One turn moves every row onto another: examples first, then more rows asked
k985: 20	1	20	7	-15	19	15	16	-2	8	4	-4
k482: 26	-9	-5	6	-6	9	-8	17	4	6	3	10
k183: 10	-6	-2	-23	-12	6	-2	9	1	-5	-8	8
k548: 14	4	24	-13	-12	-4	-1	3	-6	-6	-4	-5
k633: 14	1	18	-6	-10	-8	-4	7	-2	2	-5	-14
k687: 10	-8	-2	-19	-17	0	3	16	3	-3	-9	9
k982: 26	-9	10	7	-14	18	10	-5	-9	13	5	-5
k616: 21	-12	-9	-18	-17	9	5	-1	-6	7	6	10
k552: 19	3	14	-8	-6	6	-3	26	-4	-9	2	9
k493: 13	3	12	-6	3	7	-1	16	-7	-13	3	5
k427: 17	4	18	-9	-10	-3	-10	5	-2	2	-5	-13
k850: 20	-11	-6	12	-2	4	0	15	3	5	3	7
k873: 21	-9	-7	8	2	10	-7	9	1	3	3	7
k430: 28	-11	11	9	-20	13	13	2	-7	15	5	-3
k204: 15	2	25	-11	-15	-7	1	7	-5	-4	-4	-5
k446: 17	4	25	-14	-16	-4	-2	7	-4	-4	-4	-3
k977: 27	-17	-2	-5	-19	8	11	-4	-6	17	6	5
k981: 26	-16	-3	-6	-18	11	9	-6	-7	17	6	5
k369: 16	1	18	6	-8	21	14	8	-5	4	4	-7
k736: 28	-16	-2	-6	-20	11	8	-3	-6	17	6	6
k831: 22	3	20	2	-13	26	8	11	-3	6	5	-4
k823: 5	-9	-4	-17	-10	0	6	9	0	-6	-9	6
k780: 17	-14	-10	-14	-16	3	13	-2	-6	7	5	9
k160: 18	3	19	-8	-15	-7	-7	11	0	4	-5	-12
k787: 31	-8	12	4	-20	20	5	1	-7	15	6	-1
k498: 22	-13	-9	-16	-22	4	9	5	-4	9	5	12
k558: 12	-1	12	-1	-2	-1	7	24	-5	-11	2	5

k780 -> k498
k850 -> k482
Now find these:
k831 -> k369
k558 -> k552
k982 -> k430
k446 -> k548
k687 -> k183
k977 -> k736
k160 -> k427

One turn moves every row onto another: examples first, then more rows asked
k802: 16	6	-12	-1	-6	-4	-8	-8	5	-2	-1	6	3	8	0	-7	-1	-8	-8	0	1	-9	14	-12	-6	8	-19
k954: 16	11	-8	-2	-1	-9	-8	-16	2	-2	-2	-8	1	10	-2	-5	-7	-13	-6	5	0	-6	14	-5	3	5	-15
k256: 6	12	14	4	-11	-8	5	-6	8	3	-11	-3	11	8	2	4	8	-4	-7	-16	7	-1	1	3	0	-7	16
k815: 7	10	7	15	-6	-3	14	-2	14	10	-8	5	-1	7	1	8	4	-1	-7	-23	-2	5	-13	5	-2	-6	7
k962: 7	8	8	9	-13	-2	9	1	12	6	-9	10	8	6	3	5	11	1	-9	-22	4	-1	-4	-2	-7	-5	11
k603: 5	8	-2	15	6	8	11	6	6	0	15	3	-21	-3	-5	7	-1	1	4	0	-7	11	-13	7	-9	-3	-15
k314: 3	-2	5	-11	3	10	0	-4	-4	6	1	-12	-7	1	-1	11	1	8	8	6	-9	3	-13	7	19	3	10
k299: -7	-3	-2	2	2	-8	-9	-14	-7	-14	-2	-14	8	0	1	9	8	-5	1	7	13	-2	16	8	-3	-1	1
k765: 2	15	10	4	7	-3	2	-7	-2	-5	12	-21	-11	1	-7	5	-5	-8	7	11	0	9	0	14	2	-6	-2
k777: -5	-11	-11	7	-3	3	-5	0	-1	-12	1	10	7	-5	3	9	17	5	-2	-2	11	-4	11	-2	-17	3	-7
k607: 3	9	11	-7	-7	1	-7	-1	-4	-14	9	-8	7	1	-3	0	9	-3	4	13	13	-2	16	1	-9	-3	4
k54: -7	0	-7	15	14	-7	2	-15	-2	-4	2	-17	-10	-2	-3	15	-2	-6	3	3	0	9	-2	17	3	-3	-8
k846: 6	14	12	11	-5	-9	11	-9	10	8	-10	-8	2	9	-1	7	1	-6	-6	-18	0	5	-8	9	5	-8	13
k43: -5	-8	-17	20	8	4	6	-1	4	-3	4	8	-12	-6	0	14	6	3	0	-7	-2	6	-7	7	-11	1	-17
k592: 6	2	-1	4	-8	12	1	13	4	-8	13	16	-2	-3	-1	1	13	6	1	1	6	-1	3	-6	-21	1	-9
k628: 17	6	-17	7	-1	-1	-1	-6	8	4	2	9	-8	7	-1	-4	-5	-7	-7	-4	-7	-4	3	-9	-6	7	-25
k21: 5	-7	-2	-6	1	16	4	5	0	8	3	3	-11	-1	0	11	4	13	6	-1	-12	3	-19	3	11	6	3
k610: 5	-10	0	-12	-6	17	-2	7	-2	3	1	8	-1	-2	3	8	12	15	5	1	-4	-3	-9	-4	6	7	8
k531: 16	11	-12	6	5	-7	-1	-14	5	4	1	-6	-10	9	-3	-3	-12	-13	-5	1	-8	-1	3	-2	3	5	-22
k828: 3	-5	7	-18	-4	11	-6	-1	-6	1	0	-7	4	1	2	8	8	10	6	7	-2	-3	-3	1	13	5	14

k603 -> k592
k954 -> k531
Now find these:
k846 -> k815
k54 -> k43
k610 -> k828

